In the data rows, 128 means zero.
Here are some points, each followed by its number:
[ 52 126 218  80  71 174 135  95 126 162 115  75 122 119  57 157  98 107
 134 116 182 139  52 168 191  58 125 140 158 151 171 138 155 140 123 123
 152  79 117 136 135  86 108 136  74 124 172  70 177 154 164 147 149 127
  96 104 125 254 138  83 167 164  85 165] 0
[ 38  58 108 192 142  50 149 134  35  68 146 184  65 120 181 154 132 134
  47 151  63 135 189 123 196 149  74 146 140  80 103 156 191 151 126 219
  66  40 174 101 177 135  64 176 139 176 130 116 138 136 180 193  86 165
  96 163  86 157 124 102  55  92 105 172] 1
[ 89 122 165 182 136  73 186 102  66 166  90 202 147 102 192 101 172 115
 100 172 133 158  71 183 142 155  76 129 143  95 147 127 117  76 115 159
 126 153 149 158 152 124 103 119 134 133 134  81 140 150 189 136 157  78
 123 174 138 202  66 123  92  90 146 136] 2
[148 143 132 133  98 125  95 130 110 146 109 110 105 114 133 129 174 152
 174 108 146 118 136  89 123 115 130 145 110 137 149 111 103 119 149 125
 186 172 103 116 131 142 180 122 141  79 125 156  67  64 162 140 105 158
 177 135 116 137 136 169 178 127 144  80] 3
[111 114 141  72 153 177  65 104 112 129  83 111  58 118 168 156 159 104
 123 101 156 130 106 167 112 108 107 115  99 157 194 125 128 127 126 168
 105 147  60 192 147 142  99 105 135  90  95 109 119  72 174 129 166  90
 157 141 149 105 172 175 145 113 149 145] 4
[149 130 147 178 173 161 151 147 127 165 121 147 105 132 137  90 186  97
  97 106 183 139  16 217 103 147 140 128  91 122 151 122  93  67 115 103
 164 232 161 173 121  96 137  94 196 147 120 108 134 137 209 151 168  80
 161 163 192 111 113 119 166 133 130 122] 5
[ 80  95 171 201  91 104 119  54  39 204  80 173 134 130 142 163 152  94
  41 152 117 140 121 158 216 135  32 155 133 102 190 142 126 137  97 255
 155  81 137 143 197 125 107 134 146 155 127  98 143 174 158 105 215 101
  67 172 109 230  26  69  88  74 147 153] 6
[152 150 143 115 144 172 129 147 167 122 139 114  94  96 157 158 114 128
 156 108  85 152 117 129 109 120 147 153 140 172 148  98  93 128 148  78
 155 135 119 159 114 115 150 113 169 132 139 155 125  81 124 134 111  88
 163 124 126 113 171 155 157 168 161 113] 7
[173 143 108  67 168 169  82 185 173 115 136  85  89 112 103  91 119 205
 129  79  44  92 154  71  74  83 189 180  67 195 150  51  94  95 151 155
 127 108  68 165 107 123 156 118 161  78 136 154 172  88 116 133  97 118
 139 129 109  55 193 129 171 116 162  88] 8
[121 141 146 147 102 140 112 120 152 164 134  99 127 168 111 127  85 122
 114 150 132 126 143 114 135  97 105 130 120 109 108 110 140 106 128 164
 122 101 133 192 141 141 143 157 108  88 115 170 145 148 142 132 137 109
  99 142 120 165 111 100 171 136 128 119] 9
[100 130 134 130 113 135 113 146  70 121 124 152 101 150 129 104 137 155
  96 133 118 163 130 148 121 136 136 143  81 131 120 136 149 119 137 182
 106  87 153 147 187  93 128 158 117 139 170 107 157 145 100 169  94 131
  80 149 114  86 171 146  96 120 116 167] 10
[175 120 171 145  77  89 181 175 145 165 135 142 206 133 112 140  36 139
 142 149 139 108 172 102 160 139 145  87 172  84 114 113 139 150 108  41
  89  89 140  83  91 149  99 169  85 103  93 157 135 148  78 134 130 126
 127  99 112 168 109 119 121 158 133 128] 11
[103 109  78 119  98 157 108  98  93 119 109 129  80 126 157 132 122 110
  92 127 128 101 168 114 135 105 122 147 129 117 118 161 141 154 145 169
 111 130 124 136 190 119 140 100 124 141 143 123 125 158 115 146 150 117
 134 174 123 136  90  99 108 105 120 131] 12
[142 143 115  76 149 140  96 117 189 144 132 118 122 131 110 162 133 109
 166 118 103 124 125 117 107 109 149 137 108 154 135 126  83 130 141 107
 157 143  74 149  97 129 162 103 158 109 136 137 121 117 144  76  93 106
 115  92 126 110 160 130 140 143 116 120] 13
[ 84 106  88 187 133  40 228 119  79 114 151 171 150 136 180 222  77  99
 105 153 149 152 119 155 172 187 118 127 195  94  71 128 141 126 103  85
 131  85 183  97  42 142  73 113 102 239 145 157 122 181 171  93 144 112
 144 153 108 212  62  71 112  95 143 153] 14
[140 121 132  90 105 141  85 147 119 118 128  82 118 142 116 127 127 154
 109 156 132 136 113 137 124  96 138 134 140 166 115 122 149 136 123 106
 116 124 145 128 139 151 176 114 124 101 131 125 100  90  47 175 109 137
 113 125 158 107 126 144 149 139 116 110] 15
[167 151 102  79 203 186 101 138 173 104  94 139 130 108 146 110 166 146
 149  90 113 155  88 115 126 126 178 163 126 173 157 112  82 108 165 104
 125 152  84 123 122 131 118 106 164 153 133 138 146  69  83 128  86 120
 195 105 132  69 162 188 116 170 147 109] 16
[ 69 143  87 154 150  61 182 152 106 111 133 175 159 118 121 180 117 177
 132 143  73 160 133 136 187 155 107 114 180  72 164 105 120 168 187 118
  98  99 135  47  76 141 167 168 117 116 147 150 161  63 121 169  75 163
 155 145  58 183 122 160 119 135 110 151] 17
[141 135 103 199 174  56 220 155 167  74 164 189 209 142 131 163  99 170
 166 165 144 161  74 159 165 169 192  73 160  76 132 133 120 109 145  40
 131 137 164  57  47 131 138 145  92 103 152 130 185 123 115 117 129  92
 194 131 142 170  96  83 129 138 127 184] 18
[159 134 107 100 136 171  92 123 160 128 138 156 146 168 145 133 147 100
 131 135 151 113 133 115 166 111 108 133  70 144 184 147  77 131 119 131
 164 162  86 155 131 162 108 106 119  71  93 132  80 127 130 112 177  94
 140 117 148 151 127 109 147 108 181 125] 19
[124 170 111 115 140 175 122 167 112 111 109 105 109 141 105 184 144 128
 104  95 160 137 131 142 107 113 158 147 206 127 121 139 133 147 140 113
 117  93 111 143  80 155 148  91 128 137 127 116 158 104 121 154 117 148
 108 123 137  76 180 148 119 100 122 154] 20
[ 77  91 156 142 111  68 125 118  90 145 103 114 150 114 141  93 102 136
 102 153 126 107 104 109 153 132 106  97 146  90 119 105 119 139 102 141
 109 107 140 109 118 104 134 133 147 102 144 133 137 176 141 151 138 106
  86 143 141 143 108 129  88  89  94 111] 21
[148 144  85  89 137 202 131  94 151 129 117 118 162 115 118 128 104 144
 132 143  85 166 175 138  98  90 149 141 111 147 131 119  91 159 151 127
 109 127 118 144 128 135 153 120 136  98 139 124 163 126  53 113  98 136
 124  85 148 107 186 181 135 153 120 139] 22
[162 139 141  74  96 181  42 162 141 122 105  63  65 126 103 111 125 186
 138 129  97 118 123 157  88 108 168 152 105 171 140  47 129 150 181  96
 103  79  73 156 165 114 178 110 137 103 119 117 170  74  74 169  83 135
 101 100 136  30 190 226  95 172 118 144] 23
[102 144 158 133 131 127 167 128 102 146 138 129  67 175 106 170  92 149
  78 137 136 136 127 161 141  98 168 135 148 100 124 144 162 132 136 127
 126  72 109 107 146 147 121 131 120  99 115 146 148 152 133 109 121 118
 139 133 110 156  81 117  76 106 115 122] 24
[146 147 151 155 164 126 130 166 114 146  72 170 147 127 109 104 135 122
 133 145 142 136  62 157 112 142 149 119  95 129 133 101 113  89 133 120
 158 185 132 138 139 125 134 141 157 137 153  95 147 130 113 178 139 104
 147 115 147 119 136 121 114 158 114 152] 25
[124 162 123 120 111 136 135 125 122 107 169 106 100 110 164 147 132 105
 146 148 138 129 102 135 110 117 175 148 157 147  90 134 149 117 134 100
 117 125 122 106 123 114 116 125 144 177 160 138 114 153 139 101 109 130
  85 106 149 120 158 114 144 121 156 133] 26
[105  45 113 190 152  24 156 151  53 106 102 198 119 127 194  91 103 173
  80 184 114 148 129 145 153 177  79 121 176 105 133 127 173 115 146 212
  88 101 194  97 210 129 101 186 115 155 146  96 151 172 140 206 129 138
  26 174 134 114 115 109  30 106 136 180] 27
[ 61 124 159 189  95  94 121 169  73 138  79 158 133 136 176 152  88 126
 121 158 132  87 149  67 219 175  52 113 160  45 159 137 146 127 105 213
 135  88 185 154 171 166  73 156  94  75  85 117 111 218 206 127 233 104
 128 178 128 246  53  60 118  68 174 115] 28
Which two points above are nearest to each new point, looking only along the 3 directions in which the numbered points spread most? Their numbers follow each, nearest first.
[121 138 130 145  99 153 136  47 111 189 105 120 147 105 104 102 119 109
  67 108 154  85  79 132 151 129 123 169 104 105 117 117 135 116 107 131
 145 160 129 125 145  97 153 118 134 100 106 146  96 169 126 118 157 142
 133 162 127 167 112 100 194 114 110  49] 0 19
[176 150 101 170 148 155 185 115 172 111 143 130 158 117 134 106 124 134
 141 123 151 141 115 100 127 128 170 124 127 130 134 137 123 102 137  87
 140 166 156 150 132 111 135 134 159 134 110 147 121 124 132 100 141  68
 132 122 113 115 101 128 190 174 115 125] 25 26
[ 81  72 167 211 175  62 186 117  67 138 157 206 114 142 187 169 153 108
  52 171 144 165 165 131 178 196  65 126 176  50 137 164 126 145 143 184
 139  91 165  97 166 129  71 124 113 158 135 129 140 150 198 111 155  84
 110 141  99 189  67 127  98  76 135 174] 28 2
[ 87 112 148 205 134  77 181 131  69 134 130 158 134  95 178  93 115 142
  71 162 116 115 119 142 155 158 100 126 140 137 108 128 163 108 101 161
 129 135 205 148 159 120 122 148 132 155 149 141 136 183 180 141 134  99
  70 173 118 147 102 100  77  85 145 151] 21 2
[161 147 120  85 171 164  78 142 125 151  89 121 121  69 147 121 121 177
 181 109  99 146 107 126  91 109 151  91 133 180 148 146 146  95 102  93
 121 174 122 124 104 132 134 148 140 154 127 116 184  95  48 159 118 137
 165  96 135  90 154 176  55 161 123 138] 22 20
[ 90  70 166 168 128  51 140 111  67 127 102 157 129  95 144 168 106 144
 136 169 134  99 157 112 176 136  84 114 163  67 147 128 131  96 114 168
 156  92 200 111 146 151  83 134 150 177 133 125 130 197 173  98 165  85
 133 123 151 194  75  93 105 112 128 132] 2 21
[110  87 162 137  92 110 121 131  56 170  82 138 153 133 129 148 113 107
  92 155 140 111 106 144 117 154  70 116 121 121 167 132 166 141 139 149
 114 126 138 150 166 140 131 169 123  94 142 144  92 163 142 140 110 130
  98 162 110 178  68  98 127  87 158 114] 21 12
[121 123 151  86 115 151  98 100 115 122 172  80  81 165 152 164 114  97
 121  76 107  90 167 157 163 140  86 117 156 124 146 121  98  98 140 189
  89  76 116 121 103 147 115  91 102  84 127 150  92 122 139  91 152 116
 142 155  81 123 101  92 118 121 123 135] 9 12
[133 157 120 115 116 112 149 144 157 129 126 137 183 117  86 149 138 141
 128 152 127 110  80 118 158 123 138 127 146 115 118 131 113 155 137  61
 143 123 133 112  97 139 128 125 160 121 108 135 136 101  95 133 109 113
 137 129 116 142 148 112 161 137 115 130] 26 25
[ 83 153 151 177 125  94 203 125 117 127 142  92 136 142  82 172 103 194
  86 135  98 133 122 156 164 151 122 103 173 120 104 128 148 127  97  62
 112  76 166 131  71 109 102 149 106 182  82 149 191 159 113  87  79  96
 139  71 166 136 114  99  94 130 122 129] 11 17
[110  90 166 172 125 142 133  74  85 164 138 135 127 139 165 133 132  69
  98 109 184 150 145 131 133 134  62 156 126 101 141 142 154 117 122 212
 194 163 161 183 168 118 101  91 131 111 104 138  68 161 164  94 192  94
 126 165 127 140  36  83 160  69 163  99] 2 0
[ 62 108 101 115 166 145  92 111 105  77 149 131  27 133 140 159 149 133
 102 110 119 117 166 105 124 128 119 123 142 127 136 130 143 151 117 221
 130  89 139 136 168 131 114 127 102 161  94 157 112 118 145 100 104 139
 138 137 102  95 150 140 101  97 125 120] 10 12
[136 116 192 164  62 121 140 173  97 141 112 125  91 156 162 119 114 137
 125 209 105 115 136 146 107 129 100 176 121 120 114 117 124 132 142 191
 116  86 175 179 186 108 127 137 159 106 130 160 141 165 142 140 116  82
  92 167 121 142 112  97 132 137 168 145] 12 21
[180 141 175 182 101 123 145 174 123 140 152 123 129 133 132  96  79 138
 114 181 137 140 110 147 107 157 136 193 118 134 113 122 132 125 146 100
 149 111 145 148 106 113 134  98 156 125 174 156 157 147 146 139 104 106
 103 157 102 130 116 109 154 155 159 121] 26 25
[162 147 117  62 147 147  95  88 172 108 150  76  74  98 107 105 159 132
 154  87 146 103 132 103  89  97 151 127  97 154 129 154 106 129 126 100
 147 180  63 122  99 136 147 107 145 120 108 140 110  53  88  80 104 175
 155 102 138  70 139 167 178 148 102 101] 16 13
[ 97 107  84  70 151 178  46 110 113 100 144 113  67 114 121 143 164 116
 109  68 104 133 166 121 124 126 117 150 143 140 139 158 115 144 146 168
 121 102  70 123 169 131 123  85 150 113 103 115 123 109 128 118 114 157
 153  74 115  74 144 156  72  92 105  95] 15 10
[112 150  93 199 141  81 200 160 134 127 161 151 185 130 113 125  97 141
 133 152 162 124  89 107 161 143 132  90 121  94  54 123 148 122 125  83
 110 133 166  99  98 101 135 176 127 206 140 119 144 169 124 136 107 129
 118 130 134 146  99 112 109 139 146 141] 11 17
[ 74 110  94 114 124 115  86 117 141  91 139 120 140 133 110 160 137 130
  91  95 145 105 163  96 131 148  88 121 160 127 117 138 144 131 129 137
 112  96 139  99 127 124 125 109 113 124 136  91 118 125 114 144 148 156
 142 121 122 124 133 125 139 124 128 130] 24 26
[136 155 117  40 179 250  63  89 193 103 113  87  80 132 137 109 177 133
 181 102 121 141 125 119  85  90 146 161  61 185 180  93  80 119 154 142
 112 205  28 124 149 135 160  95 149  76 133 122 106  56 114 123 116 125
 176 108 109  95 198 160 160 153 131 125] 8 16
[155 135 160 141 130 141 129 162 148 145 143 121 162 125 115 130 106 161
 172 167 130 142 109 130 111 122 151  96 149 139 121 133 137 120 126  87
 142 152 163 126 110 118 119 166 113 108 128 119 153 109  96 119 124 122
 142 115 102 148 123 106 131 154 147 171] 26 25
[157 148  92  87 132 203 100 176 207 101 143 101 132 103  71 122 121 153
 160 105  99 111 133  98  99 116 203 120 105 173  96 111 133 135 137  79
 132 156 131 138 100 124 144 136 139 130 119 147 132  95  86 142 110 137
 125  73 140  75 220 153 178 166 162  90] 16 22
[ 92 132 111 117  58 112  94 108 127  40 187  93 152 192 123 184  57 112
 146 160 129 102 242 148 163  97 101 103 155 119 167 139 147 224 129 124
  84  63 139 119 121 143 135 152  50  50 116 118  74 143 110  52 118 125
 101  89 126 182 142  96 104  90 166 155] 24 21
[101 109 148 100 150 182  51 111 146 108 100  88  32 149 189 157 178 106
 127 123 110 146 159 152 125  97 125 148  91 129 188 101  84 128 129 215
 145 144 106 190 157 128  93  92 125  60 122 135  96 141 160 116 152  85
 152 190 101 150 134 141 149  91 163 127] 4 19
